Small tables with named rows and columns. After each table, cells are looked up by row and column.

Table nusonam
fields: kitufo, diga, zov, furut
sok: [109, 129, 125, 50]
rifarer: [72, 166, 181, 157]
dunim: [99, 151, 97, 150]
zar: [73, 190, 226, 87]
fuv: [192, 68, 156, 137]
ruzofuv: [24, 227, 138, 130]

What is the zov of zar in nusonam?
226
What is the zov of ruzofuv in nusonam?
138
What is the kitufo of ruzofuv in nusonam?
24
What is the diga of zar in nusonam?
190
What is the furut of zar in nusonam?
87
What is the zov of dunim in nusonam?
97
What is the diga of rifarer in nusonam?
166
What is the zov of fuv in nusonam?
156
What is the diga of fuv in nusonam?
68
What is the zov of rifarer in nusonam?
181
What is the furut of sok in nusonam?
50
What is the kitufo of rifarer in nusonam?
72
What is the diga of dunim in nusonam?
151
What is the kitufo of zar in nusonam?
73
What is the kitufo of dunim in nusonam?
99
What is the zov of sok in nusonam?
125
What is the furut of dunim in nusonam?
150
What is the furut of rifarer in nusonam?
157
What is the diga of ruzofuv in nusonam?
227

Table pasan
	ludo	gizana	runavom	zubunu	gub	sesen
ponemog	-16560	-10445	2764	-20519	7691	19878
mizabi	-20569	-52896	-77160	5179	-48766	12360
vil	21010	-10089	-17808	6367	14327	-22453
vod	43171	2461	-16427	43632	31865	-67316
nitano	94602	23293	15880	66141	-61417	17407

sesen of ponemog = 19878
runavom of mizabi = -77160
gizana of ponemog = -10445
runavom of ponemog = 2764
zubunu of nitano = 66141
gub of vil = 14327
zubunu of ponemog = -20519
Row with the largest runavom: nitano

zozufig =
           kel  zikinu    tal  popudut  pevukar  molafe  fatid    gil
luk      27.73   41.77  55.60    43.18    32.04   55.26  47.72  62.56
kig       4.47   50.01  51.15    33.59    35.40   71.09  55.67  79.12
luv      23.88   52.55  37.47    40.65    41.30   44.88  57.31  69.93
mumugal  35.24   41.67  52.39    46.08    32.91   47.26  46.85  58.06
pafis    49.36   30.87  66.63    52.32    25.81   46.19  35.91  45.54
mes      55.39   32.78  60.62    53.77    28.56   37.81  38.10  43.33
zusav    32.34   49.96  38.67    44.15    40.47   39.28  55.19  63.92
bon      59.26   35.75  53.65    55.26    31.47   28.26  40.77  42.48

What is the molafe of zusav in zozufig? 39.28
What is the pevukar of pafis in zozufig? 25.81
What is the kel of pafis in zozufig? 49.36
What is the kel of bon in zozufig? 59.26
What is the gil of mumugal in zozufig? 58.06
What is the pevukar of mes in zozufig? 28.56
What is the pevukar of luk in zozufig? 32.04
What is the kel of zusav in zozufig? 32.34
What is the zikinu of luk in zozufig? 41.77
What is the molafe of bon in zozufig? 28.26
What is the pevukar of bon in zozufig? 31.47
What is the gil of kig in zozufig? 79.12
What is the kel of mes in zozufig? 55.39
What is the popudut of mumugal in zozufig? 46.08
What is the gil of luv in zozufig? 69.93
What is the molafe of pafis in zozufig? 46.19
What is the pevukar of mumugal in zozufig? 32.91
What is the zikinu of pafis in zozufig? 30.87
What is the tal of mumugal in zozufig? 52.39
Which row has the largest fatid? luv

famukiv:
	rifur	viza	vepidu
detik	0.34	-0.50	-0.85
dopug	0.73	-0.76	-0.74
peb	0.85	-0.54	-0.21

vepidu of detik = -0.85
rifur of detik = 0.34
viza of dopug = -0.76
viza of detik = -0.50
vepidu of dopug = -0.74
viza of peb = -0.54
vepidu of peb = -0.21
Row with the largest rifur: peb

Table falo
,kanos,bas,rikadu,sota,bunun,kef,div,puzom
ser,73,134,188,217,108,79,143,130
vodoba,152,161,108,107,175,96,208,109
leseneg,22,49,167,103,135,214,57,93
gumukov,213,86,119,150,231,181,229,152
valo,97,93,173,99,105,82,182,134

ser, bas => 134
gumukov, sota => 150
valo, sota => 99
vodoba, bas => 161
valo, kef => 82
gumukov, puzom => 152
vodoba, puzom => 109
vodoba, rikadu => 108
ser, rikadu => 188
leseneg, div => 57
leseneg, rikadu => 167
valo, puzom => 134
valo, bas => 93
leseneg, bas => 49
ser, puzom => 130
ser, kef => 79
leseneg, puzom => 93
vodoba, kanos => 152
gumukov, kanos => 213
Row with the largest bas: vodoba

Table lomo
columns: kenezi, reg, tabi, kanivo, zok, lam, ves, remab, zuzene, bukomek
ref: [57, 31, 51, 45, 78, 49, 65, 41, 55, 59]
muresa: [52, 71, 58, 40, 40, 72, 76, 51, 38, 39]
mer: [60, 41, 40, 40, 63, 72, 85, 51, 53, 58]
tivokik: [45, 71, 57, 51, 42, 64, 58, 51, 45, 56]
kip: [54, 59, 51, 60, 55, 48, 58, 54, 57, 53]
fik: [64, 86, 55, 82, 40, 49, 40, 78, 61, 40]
zodito: [56, 74, 45, 42, 24, 78, 88, 51, 42, 45]
nug: [51, 44, 57, 42, 59, 65, 76, 53, 54, 64]
momovip: [59, 43, 45, 46, 61, 61, 69, 48, 55, 53]
dar: [56, 55, 55, 59, 57, 51, 59, 58, 53, 51]
tipova: [56, 81, 53, 42, 28, 79, 88, 51, 44, 49]
tiviso: [61, 59, 62, 48, 53, 61, 65, 55, 44, 40]
pev: [55, 58, 56, 57, 59, 59, 56, 55, 62, 58]

What is the bukomek of mer in lomo?
58
What is the zok of dar in lomo?
57
What is the zuzene of ref in lomo?
55
What is the tabi of tiviso in lomo?
62
What is the ves of muresa in lomo?
76
What is the zok of momovip in lomo?
61
What is the zok of nug in lomo?
59
What is the lam of pev in lomo?
59
What is the zuzene of nug in lomo?
54
What is the remab of nug in lomo?
53
What is the reg of tivokik in lomo?
71
What is the bukomek of dar in lomo?
51
What is the reg of ref in lomo?
31
What is the remab of kip in lomo?
54
What is the zuzene of tipova in lomo?
44
What is the zuzene of tivokik in lomo?
45
What is the zok of pev in lomo?
59
What is the lam of tipova in lomo?
79
What is the kenezi of zodito in lomo?
56

